One turning vector, and how many ticks it has turned
The counts run from 0 to 643.
[151 121 132 118 129  83 124 134 108 122 133 127 133 112 114 104 165 101
 127  99 157 120 113  94 111 154 101 177 128 151  59 152 140 111 152  84
  75 135 110 164 170 128 103]
543
[158 138 136 106 156 101 109 121 138 128 130 133  91 122 121  79 134 100
 141 124 127 128 138  75 131 162 142 147 104 141 117 154 164 102 187  93
  76 128  90 148 149 162  75]
330
[152 124 149  88 106  82 136 152 120 131 109 128 128 103 136  89 156 101
 119 116 144 121 102  81  86 156 100 125 125 182  87 129 116 110 144  88
 124  94  83 144 143 151  85]
232
[169 110  92  92 118 119 132  86 141  83 142 132  84 142 129  69 158 100
 133 131 140 120 120  98 133 163 144 153 140 174  93 122 104  94 114  97
 106 116 114 159 156 128  92]
642
[155  95 114  86 111  68 130 113 130 114 129 145 109 123 142  80 141  93
 129 143 158 110  94 106 111 152 128 128 143 186  67 124 100  93 126  95
 127 145 109 150 157 145 133]
427
[155 111 113 121 114  65 115 107 139 120 165 164 106  99 145  71 145 108
 150 147 159 115 132 133  81 158 125 125 161 161  74 139 132 120 142  86
 162 144  98 127 146 131 141]
598
[176 169 113 113 152 114 129 118 135 110 136 139  74 143 129  92 146 108
 146 115 136 122 133  92 129 179 147 117  97 154 109 142 137  74 152  83
 108  97  78 148 129 157  96]
2
[150 160 106 135 163 115 116 116 119 115 163 152  76 127 123  84 156 119
 150 122 136 123 144 109 113 176 145 141 105 118 112 170 167  86 171  76
 109 118  86 147 136 150 117]
343
[131 110 114 104 114 127 146 136  91  96 150 145 119 113 127  59 191 136
 120 116 137 115  97  94  89 154 102 159 128 163  96 142 128  98 121  87
 134  99 105 160 160 134 115]
71
[131 112 139  96 106  91 135 147 129 147 144 158 103  91 149  68 142 113
 131 138 133 126 120 105  71 167 117 117 130 171 110 143 138 117 155  75
 167 106  74 122 126 162 117]
249
[141 109 118 100 132 106 133 107 148 133 150 143  70 130 126  92 124  82
 137 136 133 129 121  91 136 169 160 166 117 150  94 152 147  91 158  81
  74 150  96 158 148 156 111]
495
[146 119 105 101 126 129 132 113 139 110 161 160  68 122 142  47 141 125
 143 150 120 119 130 106 104 171 149 123 121 162 135 141 140  97 153  86
 158 100  89 129 130 159 108]
460
[150 128 140  98 115  59 120 143 132 146 132 153 111  97 152  82 137 100
 138 143 149 124 120 107  75 161 118 103 133 171  90 135 127 112 162  83
 155 120  76 123 129 160 120]
415
[138 128 148  96 112  72 135 155 130 154 126 146 113  98 144  97 141  93
 130 133 145 127 111  98  78 165 114 115 121 169  90 141 129 105 157  74
 138 110  69 131 126 164 111]
231
[155 119  84 101 130 114 133  87 143  93 160 151  61 144 134  72 146  98
 143 144 139 122 122 113 127 170 164 139 132 156 102 136 118  80 126  84
 125 127 101 151 138 140 121]
643
[130 137 111 129 142 128 135 117 128 129 179 160  67 117 130  86 153 113
 147 126 126 132 144 112 107 181 149 162 114 125 119 169 170  99 165  62
 118 118  82 139 131 152 123]
509
[155 119 109 102 122 148 134 111 138  97 157 148  87 111 134  46 159 131
 137 131 117 124 139  99 106 175 132 154 133 158 135 138 141 118 144  90
 141  77  94 133 137 141  80]
470
[154 110 123 119 114  53 112 119 133 130 158 157 117  95 141  81 145 103
 147 143 163 114 129 130  79 154 120 126 157 165  65 140 135 119 146  86
 153 151  98 133 151 131 142]
589
[152 138 127 106 122  78 141 125 147 145 136 135  77 131 130 123 128  71
 140 120 148 134 125  95 117 176 140 136 117 160  75 141 126  81 140  69
  92 136  76 154 131 147 122]
19
[175 135 115 136 130 107 117  97 146  99 164 132 111 100 123  86 162 114
 151 106 149 128 168 126 102 175 119 177 155 140  86 142 147 139 147  84
 114 102 102 138 150 108  82]
161
[145 135 104 141 133  95 129 124  92 100 167 155 119 112 125  89 187 128
 138 108 157 114 115 126  91 160 107 158 135 137  66 162 142  98 137  76
 127 128 105 155 159 121 147]
557
[134 131  96 130 142 125 138 109 114 106 173 151  81 134 118  96 165 109
 139 113 140 125 120 109 124 170 139 181 118 131  87 166 152  86 141  68
  89 137 105 165 151 133 131]
517
[166 108 129  89 110  72 129 127 119 104 118 133 135 114 132  78 161 103
 124 123 159 111 101  95  99 147 102 134 143 190  67 119 104 110 129 100
 119 115 110 149 161 137  98]
417
[148  91 123  98 111 109 136 103 150 125 153 130  93 114 124  94 134  81
 131 122 136 132 132  93 127 165 138 196 140 155  81 140 138 121 140  79
  74 141 111 156 161 129  88]
494
[148 129 108 118 138 128 136 115 113  98 149 132 104 129 112  90 173 110
 127  98 139 122 115  91 130 165 125 190 119 144  87 155 143  96 137  81
  73 119 112 170 166 129  96]
516
[158 120 119  81 130 103 122 126 125 108 119 146 100 129 141  53 146 117
 129 141 133 111 101  81 114 155 133 102 113 184 117 128 119  86 149 106
 139 101  91 142 142 169  96]
438
[159 143 141 114 153  91 108 127 140 139 130 129  99 112 120  92 133  93
 140 118 138 133 145  83 121 164 136 147 107 138 107 155 166 107 190  87
  79 126  84 145 143 156  74]
339
[160 152 135  97 129  89 133 147 109 119 106 123 122 123 128 100 169 100
 122 105 150 120 105  82 103 161 104 126 110 172  85 135 118  91 142  87
 108  89  84 155 141 151  87]
214
[146 121 135  97 111  70 122 134 138 142 142 157 105  94 151  73 135 106
 138 146 144 120 126 114  74 159 124 104 137 173 100 134 131 115 157  82
 167 114  76 118 128 159 120]
424
[142 101 145  87  97  93 134 146 126 134 129 140 129  87 137  70 149 113
 125 127 136 122 116  92  79 156  98 138 142 183  99 129 124 130 147  89
 147  95  87 133 146 150  86]
250
[143 106  91 103 117 113 135 101 136 103 170 167  67 128 144  54 148 118
 143 153 133 114 118 119 107 168 153 131 137 167 105 139 125  91 129  84
 157 127  99 140 139 149 138]
450
